In the data rows, the value 128 means zero.
Here are some points:
[120 128  81 104 127 138 115 193 139 124 121 117 134 149 119 142]
[100 105 137 146 152 146 148 130 164  98  90 162 102 112 117 120]
[ 96 101 146 152 145 154 146 143 159 108  99 156  90 126 133 108]
[ 96 100 135 148 153 146 147 136 165 101  90 160  97 115 120 118]
[132 136 119 117 149 118 139 105 141  99 104 149 130  99  98 143]
[118 158  34  62 177 136 101 207 148 116 109 141 146 182 103 148]
[128 120 146 142  95 144  99 137  88 185 184  89 123 172 188 101]
[101  92 140 155  57 177 255 127 193 191 127 114 117 227 149   0]
[173 168 107  94 131  87 117  88 107 110 128 127 171 100  94 168]
[102 100 149 156 126 153 120 146 135 146 134 129 105 152 157 104]
[ 92  99 142 151 147 155 153 140 165 106  94 159  93 121 126 112]
[ 90  98 147 154 140 156 139 145 153 121 109 148  97 133 141 105]
[ 94 100 148 153 137 159 136 143 144 133 121 140  97 139 152 102]
[108  81 127 152 176  58 104 171  94 109 135 182 126 144 124  77]
[ 91  92 142 155 152 155 148 139 159 114 102 156  86 134 139 103]
[ 89  96 142 152 151 154 148 139 165 109  96 157  98 123 127 113]
[103 105 149 152 123 157 129 145 133 144 136 128 101 149 162  99]
[125 120 153 145  82 146 112 132 100 173 170  94 120 164 182 106]
[165 168 108  95 134  88 117  87 112 113 128 125 170  98  97 165]
[115 116 149 145 107 147 112 140 112 168 159 107 114 161 175 100]
[199 190 100  78 112  62  88  76  83 116 146 112 204 104  93 181]
[126  88 159 166  58 139 136 161 124 141 137  77 118  94 142 127]
[ 92  98 142 152 146 156 149 139 164 106  95 159  92 122 128 111]
[144 136 142 130  80 134  80 136  58 213 218  63 142 180 204  98]
[156 171 108  94 142  98 124  95 117 103 120 131 163  99  91 164]
[134  95 209 189  77 141 152  71 108 148 152 104 113  88 159 109]
[107 177   9  36 210 128  88 213 148 109 104 157 149 202  98 155]
[123 116 145 143 100 147 106 140 101 177 172  97 120 169 179  94]
[171 170 107  95 131  83 112  88 105 111 131 123 172  96  93 168]
[145 131 145 136  78 139  92 131  65 203 209  71 138 177 198 104]
[ 93 103 141 148 148 147 150 136 165  99  88 162  99 115 122 121]
[162 157 109 103 135  95 118  94 113 108 126 131 158  96  94 164]
[103 100 149 155 129 159 132 146 140 139 129 128 101 149 157  96]
[190 185 100  81 120  71 108  78  86 120 146 110 197 105  97 183]
[106 114 138 140 151 145 151 130 160  96  90 160  96 111 115 117]
[170 171 111  95 129  84 114  88 109 106 126 131 163  96 101 169]
[138 141 114 114 145 112 137 106 132 100 109 146 144  97  97 148]
[133  73 203 198  26 138 142 133 120 151 145  70 106  74 158 117]
[130 137 120 119 153 107 128 110 133  95 106 151 131 103  99 141]
[109 101 133 144  85 168 255 120 191 169 114 116 110 201 155  17]
[ 96  99 148 154 134 157 138 145 145 133 120 140  93 142 152 100]
[126 131 120 122 149 119 132 110 145  98 101 150 129  99  99 142]
[ 91  98 142 151 146 156 151 140 165 107  95 158  94 123 129 111]
[111  88 131 151 172  63 108 169  95 108 135 185 128 139 126  72]
[171 168 105  94 132  85 113  87 104 111 132 123 172  97  93 168]
[102 102 149 153 128 153 121 145 134 144 132 130 101 149 159 101]
[159 178 106  88 120  90 128  86 102 103 128 127 169 103  92 175]
[114 106 150 150 134 151 125 144 144 135 124 141  84 150 157 107]
[174 167 105  95 136  90 123  88 103 109 132 126 170  97  96 163]
[151 152 113 106 142 105 129  93 121 107 119 135 149  97  94 154]
[107 117 128 134 158 145 159 112 153  87  90 163 109 109 108 126]
[ 94 102 144 151 149 153 149 142 165 104  92 161  94 122 126 113]
[ 99  97 145 155 141 156 141 143 152 125 112 144  97 137 148 102]
[ 95  97 142 152 143 149 144 139 164  96  90 164  94 116 129 113]
[103  43  95 156 220  35  98 170  99  91 124 190 127 156 124  85]
[128  93 150 159  66 143 131 171 130 137 133  81 121 107 140 130]
[129 133 121 123 148 120 141 109 142  97 103 150 129  97 100 143]
[186 178 102  87 124  75 106  80  92 115 141 115 185 102  93 175]
[ 90  95 141 153 149 153 152 138 152 107 101 156  89 128 127 103]
[153 153 113 107 141  94 125  97 127 104 115 139 152  91  98 159]
[ 97  97 148 155 130 157 135 148 143 135 124 136  96 143 151 100]
[189 184 102  83 119  74 103  80  88 119 146 111 189 104  95 176]
[103 107 134 143 153 142 151 129 162  96  89 161 104 109 112 123]
[118 121 104 118 109 135 116 183 141 127 120 106 136 132 125 138]
[134  95 209 190  79 143 156  70 113 150 150 105 112  90 164 109]
[100  98 146 156 144 153 138 150 159 109 100 158  92 131 132 108]
[172 169 105  95 129  87 119  87 104 114 133 121 173  97  94 168]
[193 187 102  82 117  67  97  81  83 125 153 106 192 102  92 182]
[ 93  98 142 151 149 154 151 138 165 105  95 159  92 123 126 111]
[162 164 112 100 131  94 121  87 118 113 126 125 162  96  90 167]
[126 118 149 145  97 143  99 140  94 181 178  93 125 167 186 102]
[145 144 116 112 145 108 134 100 130 100 112 143 141  95  97 152]
[ 93  97 147 155 138 159 141 145 153 124 110 146  93 136 145 103]
[121 124 125 129 150 127 148 115 149  94  96 156 118 101 104 136]
[127  93 150 159  65 142 137 170 130 137 132  84 122 104 139 130]
[140 127 146 137  80 139  93 136  74 200 200  75 138 179 200  97]
[195 187  99  79 118  71 105  79  83 123 152 105 196 105  95 181]
[128 102 135 146  79 140 131 175 132 134 130  90 126 113 135 132]
[130 135 121 121 149 118 138 110 141  96 101 151 128  98  99 143]
[ 91  94 138 153 157 161 160 130 166 102  92 161  97 127 129 111]
[107 193   0  17 231 126  83 217 153  99  96 176 148 212  89 157]
[117 121 126 131 152 131 146 118 154  95  94 158 114 103 107 134]
[171 155 109 103 138  98 124  92 117 107 124 132 155  99  93 159]
[114 102 130 143  98 168 255 119 190 181 124 112 118 195 142  32]
[ 98  96 136 149 150 146 147 133 160 101  96 154  95 118 123 124]
[185 186 101  82 119  83 109  86  83 127 153 102 184 109  99 175]
[139 123 146 141  75 137  88 131  66 204 208  74 141 176 201 105]
[141 125 123 127 142 153 221 114 188 153 108 113 124 162 131  85]
[101 107 136 144 158 149 144 138 167 105  92 159  99 120 116 121]
[141 128 125 126 136 149 226 110 182 162 117 106 116 168 129  80]
[ 92  98 152 157 126 155 137 147 148 140 124 132 101 145 156 103]
[133 135 118 119 151 119 138 105 138  96 105 152 133 100 101 146]
[ 93  98 148 153 139 162 145 144 160 122 106 145  91 140 142 104]
[104 106 148 151 117 151 119 145 125 154 145 118 107 158 164 101]
[110 117 130 136 151 133 152 120 159  97  92 158 114 100 106 132]
[104 110 134 140 152 127 145 119 155  95  93 157 123  99 100 132]
[169 168 108  96 132  90 119  88 107 107 128 125 168  91  93 163]
[122 115 148 145 102 149 109 143 101 174 170 101 117 167 177 101]
[189 181 101  84 122  76 104  80  89 119 145 110 188 103  94 176]
[ 97  99 148 154 137 158 140 145 149 129 115 140  94 140 148 102]
[198 189  99  81 115  68 100  79  81 125 152 104 200 107  95 183]
[ 97 100 148 153 133 158 135 146 145 133 120 139  95 145 151 101]
[ 93 102 141 150 148 147 149 149 178 110  90 155  95 118 121 117]
[143 148 127 117 136 104 126 114 141 102 106 146 135  98  92 155]
[105 107 128 141 154 144 152 135 166  85  81 170 102 113 118 126]
[193 186 100  83 120  70 101  77  83 121 151 109 194 104  96 180]
[ 90  95 145 155 144 160 149 142 155 118 106 151  95 130 137 107]
[141 145 114 113 149 110 131 103 132 102 109 142 141  94  98 152]
[ 95 103 142 149 145 152 154 133 169  99  88 163  98 111 116 115]
[ 98 103 137 146 160 148 157 134 171 107  91 160  86 122 124 108]
[144 154 119 109 145 105 136  99 133  92 104 149 140  88  93 159]
[ 96 103 140 147 149 151 149 136 166 103  90 162  96 116 122 115]
[ 93  96 144 154 145 156 148 141 162 110  97 155  93 127 129 108]
[110 176   0  29 220 124  88 207 152 105 101 159 150 210  89 155]
[118 119 114 125  90 133 114 184 132 124 124 105 129 125 119 137]
[ 98 106 136 144 154 152 157 129 165 102  92 158  98 114 118 116]
[160 161 110 101 137  94 126  92 113 104 125 132 160  94  93 162]
[ 93  99 143 151 149 152 149 138 164 107  95 158  92 122 129 113]
[102 201   0  15 235 126  82 224 151  99  98 180 154 226  86 160]
[130  97 134 147  79 143 126 176 131 131 127  89 121 116 137 131]
[159 158 110 103 135  96 125  95 116 107 122 134 159  93  93 160]
[ 93  92 141 155 150 161 158 135 162 102  92 161  91 122 131 113]
[187 183 101  84 119  78 110  82  86 116 147 115 187 102  93 176]
[ 97  99 148 156 134 159 137 145 147 132 118 140  95 142 150 103]
Then 16 other points, each followed by its number:
[133 124 145 140  91 138  88 133  78 194 195  81 131 175 196 100] 0
[ 93  98 142 151 147 155 149 140 164 105  93 159  93 124 128 110] 1
[128  79 176 180  36 141 134 146 121 146 142  71 111  93 149 129] 2
[149 146 122 115 141 101 125 106 131  94 105 139 138 102  98 149] 3
[121 120 148 144  99 147 106 142  94 179 179  96 120 166 181  99] 4
[103 104 134 144 154 143 150 129 162  96  90 164 106 108 115 118] 5
[ 91 113 140 141 154 149 152 128 165  95  89 166  98 116 115 121] 6
[104 103 150 153 124 156 129 143 133 144 134 128  99 149 160  98] 7
[ 96 101 146 154 135 152 132 145 149 135 119 135  95 143 148 104] 8
[122 115 100 121 106 134 120 189 135 130 124 103 142 134 125 141] 9
[133 133 125 124 144 117 138 111 142  96 102 148 127 102 100 139] 10
[ 93 102 143 151 147 155 150 138 164 108  94 161  90 124 127 113] 11
[128 124 148 142  91 135  90 143  79 196 196  78 125 174 187 104] 12
[170 165 109  97 130  88 119  88 109 112 130 125 171  98  98 164] 13
[164 162 108  98 134  92 122  91 111 107 126 130 165  96  95 165] 14
[202 190 102  79 115  73 107  82  81 122 150 109 199 105  96 183] 15
Which of these numbered points is nearest to each point below, looking only along the 4 directions in which the first points spread most? Its number follows each.
[122 120 101 116 109 134 118 190 137 129 123 106 132 136 125 139] > 9
[ 93 102 140 149 152 155 155 138 164 103  93 161  93 118 123 114] > 11
[ 94  99 146 154 135 152 131 140 147 130 118 145  93 138 149 100] > 8
[206 196  99  76 111  67  94  75  81 121 150 105 204 116 103 188] > 15
[133  69 196 198  29 143 148 140 121 147 144  69 115  77 154 120] > 2
[108 113 137 141 157 142 150 130 166 102  89 157 118 111 106 125] > 5
[147 146 115 111 142 108 131 101 130 102 111 141 142  94  94 153] > 3
[156 156 110 103 143  98 124  94 117 106 121 134 157  94  93 159] > 14
[125 122 141 139  86 131  81 128  77 190 192  81 125 169 194  99] > 12
[117 114 149 148 105 154 111 140 105 171 167 103 114 163 176 100] > 4
[ 91 103 147 152 136 154 136 146 153 127 112 143  96 139 144 106] > 8
[115 105 158 158 116 154 125 146 123 151 143 118 111 161 172 100] > 7
[133 126 148 141  88 143  98 136  85 186 186  87 125 172 188  98] > 12
[200 191  98  78 116  67  96  76  83 128 154 102 203 106  93 184] > 15
[ 83  94 136 152 152 154 153 127 166 111  98 154 102 122 128 111] > 11
[202 193  97  76 113  65  96  77  76 127 157 102 204 109  98 185] > 15
[115 119 129 132 149 135 154 120 153  93  94 162 111 100 109 134] > 5
[ 96 104 138 147 150 148 150 133 163 100  92 159  96 116 116 116] > 6
[144 130 147 138  85 141  89 138  87 198 191  77 124 174 185  99] > 0
[120 117 149 146 100 147 105 141 100 176 173  97 117 168 182 100] > 4
[177 172 104  93 128  83 114  87 100 112 134 121 175  99  95 169] > 13
[119 117 148 145 108 149 111 138  98 177 175  95 120 166 178 102] > 4
[ 95  98 149 154 134 159 139 145 147 131 119 141  93 141 149 103] > 8
[137 129 146 138  86 139  92 134  74 198 201  74 135 175 195 102] > 0
[147 132 146 135  73 136  82 131  60 209 215  64 140 183 202 102] > 0
[129 121 143 141  94 141 100 139  88 186 187  90 128 173 191 100] > 12
[ 95  98 148 156 133 157 134 145 148 129 117 142  95 142 149 102] > 8
[202 194  98  76 122  67  99  81  81 127 154 103 204 105  96 185] > 15
[145 131 145 135  77 135  80 133  63 206 211  65 140 180 199 103] > 0
[203 192  98  77 115  66  98  77  78 126 155 102 203 108  96 185] > 15
[104 104 149 152 119 155 125 145 128 149 140 124 101 152 162 100] > 7
[108 107 150 151 115 153 119 142 123 153 146 118 106 155 167 100] > 7
[ 95  98 147 153 136 159 140 145 151 126 112 143  94 139 147 103] > 8
[203 192  99  79 113  67  98  77  78 127 157 101 202 109  97 184] > 15
[ 99 106 148 150 115 159 127 143 120 154 148 124  95 159 165 101] > 7
[121 119 100 118 109 137 116 188 137 128 125 105 132 137 123 138] > 9
[103 103 149 153 121 156 128 146 134 146 135 126 101 149 159 101] > 7
[119 114 149 148 104 146 108 143 102 172 168 102 116 164 177 100] > 4
[117 116 149 145 104 149 108 140 103 171 168 101 116 163 175 101] > 4
[131 122 148 141  91 144  98 140  86 186 185  87 126 172 187 102] > 12
[119 120 148 144  99 147 106 141 100 177 173  94 115 167 178 100] > 4
[ 92  97 143 153 147 155 149 140 164 107  94 159  94 122 128 111] > 1
[178 172 106  92 121  84 125  90 100 111 134 123 182 106  88 177] > 13
[134  73 200 197  26 144 153 137 119 147 144  68 113  78 154 119] > 2
[200 192  99  78 116  66  94  77  79 125 155 102 204 109  96 185] > 15
[106 106 149 151 112 150 115 142 123 157 148 117 105 155 166  95] > 7
[150 149 117 111 142 102 125 103 128 101 111 145 146  93  97 156] > 3
[124 120 148 144 103 150 109 139  98 174 172 102 120 165 180 100] > 4
[196 188 100  80 115  69 103  77  84 123 150 107 197 106  95 182] > 15
[130 122 147 142  92 142 100 137  86 188 188  85 127 172 188 101] > 12
[121 121  94 113 118 135 114 194 139 125 119 109 131 140 123 140] > 9
[ 92 101 140 150 149 150 152 135 163  99  92 163  98 118 121 112] > 11
[104  92 135 152 152 152 153 136 166 115  98 150  99 116 125 114] > 11
[101 103 141 149 153 150 156 137 170 101  87 161  96 120 118 118] > 6
[121 126  89 108 124 136 116 195 138 126 122 110 133 144 120 140] > 9
[135  94 211 191  72 140 148  72 109 149 150 104 113  88 161 107] > 2
[107 114 133 138 155 137 149 125 158  96  92 161 109 104 109 130] > 5
[ 92  96 143 152 147 155 145 141 163 108  97 157  93 125 130 110] > 1
[147 134 144 133  77 133  80 133  60 209 216  62 141 182 200 103] > 0
[137  68 207 202  28 145 149 128 119 148 146  67 113  73 156 118] > 2
[ 95  89 148 161 152 160 148 141 165 113  97 154  88 128 141 118] > 1
[ 92  99 142 151 151 151 140 141 166 116  99 155  82 133 123 110] > 1
[179 174 104  90 127  82 109  84  97 115 139 119 179 100  94 172] > 13
[141 145 117 113 143 105 124 103 130 101 112 143 136  93  95 150] > 3
[103 107 137 145 152 144 150 131 161  98  92 161 103 110 114 121] > 5
[205 195  97  75 115  64 103  79  81 123 153 105 193 110  92 182] > 15
[121 133  82 101 128 141 121 193 140 125 120 112 136 151 110 140] > 9
[106 111 152 151 118 151 122 147 124 155 145 119 105 153 168  98] > 7
[137 125 145 140  88 140  93 136  75 195 196  77 133 175 191 100] > 0
[121 116 147 146 103 148 107 141 100 173 170 102 119 167 178 100] > 4
[121 117 148 144 102 145 102 139  99 173 172  98 115 167 181 101] > 4
[103  98 146 152 138 161 143 152 156 134 117 141  92 138 149 104] > 8
[108 113 131 139 151 136 147 123 158  93  92 160 112 105 110 129] > 5
[104 103 135 145 149 141 145 126 162 100  92 159 105 102 114 125] > 5
[ 85 101 149 153 139 158 150 148 156 110 101 159  85 128 142 102] > 1
[122 125 124 127 150 125 144 113 147  98  98 154 123 100 101 139] > 10
[124 124 123 129 153 121 144 110 148  96  97 151 126  98 101 138] > 10
[146 146 115 111 141 104 132 100 126 102 113 142 145  96  98 152] > 3
[201 190  98  78 114  66  97  77  78 125 155 101 203 111  95 184] > 15
[174 173 106  92 127  88 114  86 100 111 135 119 177 104  95 170] > 13
[161 159 110 100 135  96 127  93 114 107 123 131 160  97  94 162] > 14
[147 145 115 113 144 107 135 100 129 100 112 141 144  94  95 154] > 3
[113 112  81 110 159 217 202 121 128  62  88 228 137 151 148  93] > 6
[120 118 107 122 105 132 115 186 133 123 123 108 122 134 125 138] > 9
[ 94  98 148 156 134 157 141 145 148 128 116 142  95 141 148 103] > 8
[176 168 103  93 133  87 121  83 102 111 133 121 175  98  91 159] > 13
[119 117 147 142 103 151 111 141 106 174 168 100 114 167 177  97] > 4
[134  74 191 190  30 143 148 146 122 145 141  70 116  81 150 122] > 2
[119 114 149 147 105 150 111 140 105 169 165 104 117 163 175  98] > 4
[127 131 125 124 147 120 137 116 148  91  95 155 124 100 106 141] > 10
[ 94 101 142 151 148 155 152 134 165 102  91 161  96 115 120 115] > 11
[140  71 215 207  22 145 161 119 118 148 145  66 105  72 151 113] > 2
[ 98 105 138 146 150 150 157 135 164  98  91 163  97 114 118 119] > 6
[163 162 108  99 134  93 119  91 112 107 124 131 163  98  94 163] > 14
[118 106 147 152 105 153 108 145 101 170 168 102 116 161 180 105] > 4
[ 91  97 146 154 141 157 144 144 159 115 102 153  91 131 137 106] > 1
[110 112 131 138 150 138 146 125 159  97  92 157 108 102 107 129] > 5
[129  71 199 198  26 140 140 144 121 147 143  68 113  75 152 122] > 2
[ 95  99 148 154 134 158 138 147 150 126 116 143  94 141 149 104] > 8
[130 122 147 142  90 142  95 135  84 186 190  88 127 172 186 100] > 12
[106 104 148 153 123 156 125 145 128 151 141 120 107 151 163  98] > 7
[118 113 149 149 112 145 106 140 104 173 167 101 117 164 174 104] > 4
[143 133 145 135  75 133  79 132  60 206 212  66 142 181 200 103] > 0
[ 95 105 137 146 155 151 151 135 167 101  90 159  94 114 122 117] > 6
[104 113 136 140 159 151 155 132 156  93  93 163 107  97 113 119] > 5
[111 110 149 151 121 156 127 143 129 145 139 125 100 155 157  94] > 7
[134 131 145 135  78 141  91 136  72 187 196  84 138 179 195 101] > 0
[103 108 150 151 116 151 121 145 127 150 140 121 108 156 169 101] > 7
[118 125  90 109 123 136 116 192 143 123 117 114 130 144 124 141] > 9
[131  76 184 186  37 143 145 151 125 144 138  70 116  84 148 123] > 2
[ 93 107 130 142 153 143 155 126 170  96  86 164  98 109 115 116] > 6
[122 126 125 127 149 125 145 113 149  96  98 155 121 100 102 139] > 10
[ 95  97 148 155 136 157 140 146 149 127 115 146  92 141 145 103] > 8
[ 96 103 139 146 151 151 152 135 164 102  93 163  98 116 124 114] > 11
[ 99 101 134 146 154 144 148 134 166  96  87 165  97 110 119 116] > 6
[176 173 104  90 129  83 115  85 101 116 135 119 176  98  95 171] > 13
[ 91  99 145 154 145 158 150 143 163 112  98 155  91 127 133 109] > 1
[153 133 146 136  77 132  82 131  58 202 212  70 145 178 198 100] > 0
[160 159 109 100 138  94 121  92 114 107 123 132 160  96  95 163] > 14
[ 87 106 143 148 146 154 158 140 163 103  95 163  88 124 122 107] > 11
[115 117 149 145 105 150 111 139 104 168 165 104 110 158 176  98] > 4
[206 190 100  80 114  69 108  82  80 122 152 108 192 106  97 183] > 15
[156 156 111 105 140  96 125  93 117 104 120 138 157  96  94 160] > 14
[ 98 103 139 148 148 149 153 134 166 100  90 162  97 113 118 118] > 6
[136  68 214 210  25 143 153 119 116 151 148  71 113  70 160 116] > 2
[122 132 124 123 147 122 140 113 147  94  96 156 126  96 102 139] > 10
[148 138 143 131  73 133  76 131  57 211 218  61 145 183 202 104] > 0
[126 124 144 138  93 139  97 139  86 190 188  81 129 172 190 100] > 12
[175 174 105  90 135  84 120  90 100 116 137 122 174  98  98 170] > 13
[118 114 148 145 102 148 107 141 103 172 167 101 118 165 179  99] > 4
[102 109 134 142 154 144 151 128 162  98  91 162 102 110 113 122] > 5
[ 93 100 143 151 148 156 150 138 164 107  94 157  93 122 127 115] > 11
[146 127 149 140  71 136  87 135  63 206 212  65 142 181 197 104] > 0
[121 112 148 148 106 146 108 141 105 171 166 102 113 164 174  98] > 4
[130 124 147 141  90 143  98 137  84 189 190  84 126 173 189 100] > 12
[ 89  95 147 157 139 161 140 141 146 128 118 148  95 140 142  96] > 8
[137  71 202 199  25 142 147 136 121 148 146  67 115  76 154 117] > 2
[118 124 125 129 149 128 143 115 147  95  97 156 126 100 100 140] > 10
[119 112 150 149 106 141 103 141 106 174 168 102 114 161 177  97] > 4
[200 191  99  78 114  68  98  77  80 127 155 104 200 108  97 183] > 15
[120 122 150 142 105 146 108 139  97 177 173  96 110 170 191  98] > 4
[180 172 105  92 125  77 106  88  98 113 136 119 182 100  98 172] > 13
[ 91  96 145 154 147 157 150 141 158 116 103 155  91 132 135 109] > 1
[141 131 147 137  77 139  87 133  67 201 207  71 138 180 197 102] > 0
[ 92  98 145 155 143 157 148 142 162 112  99 156  92 128 133 107] > 1
[177 175 105  89 129  80 111  86  98 112 136 121 176  99  96 173] > 13
[ 92  96 142 154 147 154 147 139 164 104  93 162  92 127 129 113] > 1
[132  72 190 191  36 143 150 144 124 147 142  71 115  83 150 123] > 2
[ 97 104 138 147 153 148 149 134 165 100  90 162  96 118 120 115] > 6
[ 96  99 144 153 143 164 144 146 156 117 107 150  94 135 140 101] > 1
[139 126 146 139  83 138  91 133  72 198 202  76 133 176 197 102] > 0
[126 130 124 125 145 119 137 113 146  98 100 153 129  96 102 137] > 10
[ 98  97 144 153 147 150 149 141 163 115 101 153  94 122 124 109] > 11
[199 190  98  77 115  67  97  78  80 124 155 104 201 108  94 183] > 15
[126 121 126 130 149 123 142 115 153  95  93 155 128  97  97 142] > 10
[202 192  97  76 115  65  99  79  75 131 161 101 206 110  98 184] > 15
[131  77 184 185  37 145 148 147 125 146 140  70 118  82 148 123] > 2
[121 118 148 145  99 144  97 141  99 177 172  96 118 164 182  99] > 4
[ 89  97 144 155 148 154 148 140 163 108  97 159  93 123 133 108] > 1
[ 94  98 146 153 145 155 147 141 163 105  94 161  89 124 130 108] > 1
[117 133  74  95 132 138 116 199 137 122 121 119 138 151 119 148] > 9
[ 97 105 139 146 150 156 155 136 171 111  93 158  76 106 126 116] > 11
[ 89  98 141 150 146 156 144 142 157 118 105 151  94 134 140 105] > 1
[ 97 101 137 148 150 153 151 137 165  99  89 162  98 117 120 117] > 6
[108 111 129 136 156 138 151 122 157  97  93 159 108 108 110 125] > 5
[153 130 140 136  78 132  74 128  54 211 219  62 141 189 198 104] > 0
[ 92  96 146 156 142 157 145 143 156 119 107 149  92 134 139 105] > 1
[198 189  99  79 118  69  97  78  80 125 155 103 198 108  94 184] > 15
[ 94  99 146 153 133 157 140 146 152 125 112 144  93 139 143 105] > 8
[148 154 111 104 137  96 121  93 117 107 122 129 154  93  87 156] > 14
[126 130 124 125 147 122 143 112 145  96  98 151 128  99 101 143] > 10
[130 119 152 146  88 147 102 137  80 189 191  81 121 179 183 101] > 12
[155 154 113 105 141  97 127  96 118 105 121 134 155  99  99 163] > 14
[205 190  98  78 115  68  99  79  78 125 156 100 202 111  99 185] > 15
[162 162 108  99 134  93 120  90 110 108 126 130 163  96  93 164] > 14
[ 97 104 136 147 154 148 151 131 164  98  89 162  99 113 116 120] > 6
[156 156 111 102 137  98 128  95 119 104 120 134 156  95  97 159] > 14
[ 92  99 135 148 149 154 150 137 168 107  92 159  97 120 121 117] > 11
[196 189  99  78 119  67  98  74  79 133 158  97 195 107  93 186] > 15
[ 93 105 139 145 154 149 154 131 163 104  92 159  94 124 137 115] > 11
[102 104 150 154 120 155 124 145 128 151 139 122 104 153 164  98] > 7
[116 112 148 148 107 147 109 141 107 168 164 104 115 164 177  97] > 4
[106 108 158 156 118 150 118 144 121 154 147 115 108 155 155 104] > 7
[128 122 147 142  91 143  99 137  86 187 186  85 126 169 186 100] > 12
[ 95 105 138 146 152 158 162 137 167 104  91 161  95 114 119 116] > 6
[147 144 115 114 141 109 136 100 124  98 112 144 148 100  95 153] > 3
[ 90  97 144 153 145 157 141 141 161 115 102 153  94 131 135 106] > 1
[123 126 125 126 153 126 139 115 149  97  98 154 121 100 101 139] > 10
[181 171 105  92 126  83 116  85 101 118 137 117 174 100  92 170] > 13
[113 118 128 134 150 131 145 120 156  96  93 158 114 101 107 131] > 5
[ 88 106 140 146 151 142 146 134 163  97  91 164  97 115 108 114] > 6
[102 106 149 152 122 156 125 144 130 149 139 124 100 151 161 100] > 7
[ 97 103 137 146 151 149 153 133 164 100  91 162  97 114 119 119] > 6
[199 190  99  80 116  68  97  78  79 124 153 103 199 106  95 182] > 15
[135  70 202 198  26 144 150 136 122 149 143  68 114  74 156 120] > 2
[154 157 111 103 137  94 122  95 119 108 123 131 156  96  93 161] > 14
[132  79 178 182  39 141 140 158 128 146 139  72 117  89 150 127] > 2
[163 165 109  98 130  98 125  92 118 103 120 136 158  95  98 164] > 14
[140 129 145 136  81 139  87 135  71 199 202  72 134 180 194 101] > 0
[199 188 100  80 112  68 100  79  81 123 152 105 198 107  97 188] > 15
[185 170 106  93 121  84 111  90  95 117 142 115 176  91  92 175] > 13
[119 134  76  97 132 134 115 195 137 123 119 117 137 154 117 140] > 9
[123 118 150 144  94 148 104 140  98 179 174  94 117 168 180 100] > 4
[ 95 102 140 148 150 153 150 139 166 102  91 160  94 120 122 116] > 11
[ 95  97 144 152 148 155 155 139 160 105  96 161  97 123 131 111] > 11
[128 120 150 143 107 148 106 141 111 180 168  93 109 175 189  99] > 4
[158 155 112 104 136  93 118  96 123 105 118 136 153 102  96 162] > 14
[ 95  98 148 154 134 158 141 145 147 130 117 142  95 140 149 103] > 8
[114 114 153 150 100 152 116 154 105 172 168 104 119 169 189  93] > 4
[107 108 147 150 119 153 119 143 124 154 145 119 105 154 164 100] > 7
[137 149 119 111 142 102 119 104 128  97 110 147 138  98  93 151] > 3
[146 146 114 110 143 106 130 100 127 102 113 140 147  96  96 154] > 3
[123 124 124 129 149 124 143 113 147  99  98 150 121 100 101 136] > 10
[ 96 100 148 154 137 159 145 145 151 128 114 145  93 140 145 106] > 8
[176 173 109  93 120  82 113  83  97 106 133 120 180  95  95 173] > 13
[111 116 131 138 152 135 147 122 158  96  92 160 112 104 107 131] > 5
[176 172 103  92 128  83 114  86  98 114 137 119 179  96  96 171] > 13
[112 106 148 151 119 148 123 139 125 156 145 118 110 157 165  98] > 7
[136  97 206 186  81 141 153  69 102 145 153 111 119  87 157 111] > 2
[103 108 147 150 122 158 128 143 131 148 138 127 100 147 161  97] > 7
[122 122 146 140 106 148 108 140 103 175 171 100 118 168 181 100] > 4
[123  85 179 181  41 138 137 162 124 149 143  71 118  86 132 124] > 2
[118 135 124 123 147 120 140 113 149  93  95 152 131  98 102 139] > 10
[ 93  99 141 151 152 153 149 138 165 105  93 159  95 120 124 112] > 11
[ 94  99 143 152 146 158 148 139 164 110  97 155  90 128 134 111] > 1
[ 92  93 142 155 149 158 155 148 164 102  93 164  92 118 131 101] > 1
[100  97 146 153 134 159 138 144 149 125 114 143  97 146 151 109] > 8
[127  87 169 173  43 137 135 161 128 147 139  72 119  86 146 126] > 2
[159 159 111 103 140  88 124  91 109 101 121 136 152  98  93 171] > 14
[113 117 151 147  97 148 115 146 102 172 167 105 105 165 175  97] > 4
[166 162 112 102 138  97 123  91 123  98 115 137 158  89  91 155] > 14
[ 98 105 138 145 150 153 161 130 166 100  90 162 101 115 118 119] > 6
[144 148 116 112 148 109 133 100 127 103 113 137 143  96  90 153] > 3
[146 146 117 112 143 107 132 104 130  98 109 144 142  94  98 150] > 3
[ 90  99 147 153 145 159 140 144 159 119 106 150  92 134 141 102] > 1
[118 127  85 105 124 139 120 195 139 125 121 114 134 147 118 143] > 9
[130 108 148 150 105 148 114 140 101 178 173  99 114 164 179  91] > 4
[202 189  97  78 119  66  98  78  78 129 159  99 197 108  96 182] > 15
[ 94  96 149 156 133 158 136 144 148 129 114 143 102 141 150  99] > 8
[120 108 146 150 102 147 106 149  95 175 175  96 121 159 181  97] > 4
[177 174 104  89 125  79 109  82  98 114 138 115 178  99  92 172] > 13
